In the rows, zero is written as 128.
One turn sends every row of this set to another row. A few are shown first. Where does it send the rows asked after them?
Bog: [151 137 127 152 126 131 112 111 165 122 110 123 125 132 108 135 130 139
 157 128 117]
zifub: [154 134 131 154 134 136 114 119 172 129 113 128 127 127 108 139 127 135
 153 122 113]
zosuf: [129 116 133 150 129 149 120 118 178 117 108 127 128 147 104 157 117 128
 157 136 113]
Gedu: [146 148 122 136 139 124 127 107 147 110 125 115 115 158 107 150 134 145
 154 129 135]
tetek: [147 124 169 101 125 132 125 150 142 172 127 145 119 115 112 196 105 130
 150 130  92]
nimi: [142 145 170 103 109 113 112 138  99 148 117 117  99 154  99 171  98 133
 138 131  93]
peri: [130 126 139 100 118 136 107 119  95 156 146 120 118 134  94 188 118 135
 141 129 106]
senom: [141 124 155  60 108 140 127 126 138 147 103 132  87 143 129 170 138 134
 137 151 113]
sog: [127 142 161  88  93 110 123 130 109 142 100 108 110 146 110 161 123 149
 148 154 102]
ziko: [148 125 155  96 120 117 110 121 111 163 108 110  97 160 104 177 137 141
 116 127 105]
gipa: [146 109 145  87 141 137 115 131 132 171 130 147 109 137 123 199 117 133
 130 137 108]
midu: [120 133 144  92 117 133 116 130  87 146 125 106 116 144  94 167 126 139
 128 134 104]
nas: [145 137 164 108 123 118 110 140 104 158 132 131 107 145 102 186  86 130
 141 128  93]
pade: [151 132 132 148 142 142 120 129 175 127 111 135 130 122 114 136 124 134
 151 126 114]
Mezo: [139 135 124 138 133 139 121 123 167 116 103 129 130 130 120 124 127 141
 154 143 119]
Tufak: [143 137 124 144 125 133 115 113 163 116 106 123 127 134 113 128 130 142
 157 138 119]
nefa: [138 123 147  92 115 151 113 123 120 159 152 135 110 118 100 198 119 124
 152 124 106]
peze: [129 120 139 145 124 150 125 122 181 112  98 122 121 148 104 147 123 128
 154 136 112]
nenid: [149 115 148 103 139 123 108 125 116 174 124 127 107 150 109 195 122 138
 119 125 104]
luko: [140 145 131 117 154 144 146 138 164 108 113 130 115 146 121 136 133 137
 146 136 131]
ripag: [140 137 168  77 112 139 124 147 129 145 127 149  97 130 122 179  89 123
 157 147  99]
dus: [127 119 134 153 131 144 120 121 172 115 101 119 128 153 100 149 119 131
 149 135 111]
Veg: [139 150 174  85  97 121 121 140 109 138 107 118  90 150 107 160 104 132
 144 140  96]
moni: [123 137 165  71 104 129 137 149 127 141  97 127 111 132 124 159 118 142
 151 163 101]
dabun: [162 141 136 138 152 141 134 125 172 126 133 134 112 138 108 164 130 130
 153 111 127]
sozu: [158 144 128 144 143 129 125 109 158 121 135 124 114 148 103 164 132 137
 155 115 131]
Kugis: [143 113 149  66 126 146 124 131 143 158 119 149  99 134 133 187 124 131
 140 150 112]
kigon: [130 135 165  67 110 160 136 149 127 143 116 124  98 120 106 161 135 122
 137 131 101]
kof: [140 128 160  75 111 164 128 138 136 153 137 137 100 110 106 183 127 118
 149 125 104]
Togob: [137 148 123 123 144 132 137 123 149 104 114 119 116 156 116 137 135 144
 150 140 134]
vovam: [145 133 163  95 124 131 115 145 120 157 137 148 107 133 114 190  82 125
 152 137  96]
ziva: [133 128 169  77 119 140 138 160 144 157 112 146 115 116 126 176 109 132
 151 150  96]
Sos: [143 130 158  76 105 125 119 122 122 148  98 112  86 156 114 166 144 139
 125 140 110]
kupa: [130 118 136 146 126 151 123 120 183 114 104 128 124 146 106 153 120 127
 157 136 113]
pak: [138 145 173  72  99 133 127 145 124 136 112 135  89 139 118 164 100 126
 154 148  99]
movim: [127 121 138 149 127 147 124 123 176 113  97 118 124 152 102 146 123 130
 149 134 111]
bilim: [128 117 132 153 132 145 118 118 173 116 106 124 130 150 102 155 116 130
 152 135 112]
Bozu: [152 142 137 124 158 149 145 139 176 118 122 137 114 136 117 151 130 130
 148 122 126]
zami: [150 128 165 118 114 114 111 130 123 173 130 126 118 129  97 199 109 137
 147 122  93]
gef: [140 138 161 111  98 103 110 120 106 159 116 108 114 145  96 182 119 147
 146 135  99]
babav: [121 137 157  76 113 146 131 146 103 140 110 108 106 137 100 152 135 132
 126 135 101]
fuvof: [143 133 128 139 141 144 123 131 173 122 105 135 130 125 119 128 124 137
 152 136 115]

sozu goes to dabun
tetek goes to ziva
nas goes to vovam
Now find these:
movim goes to dus
fuvof goes to Mezo
peri goes to nefa
senom goes to Sos

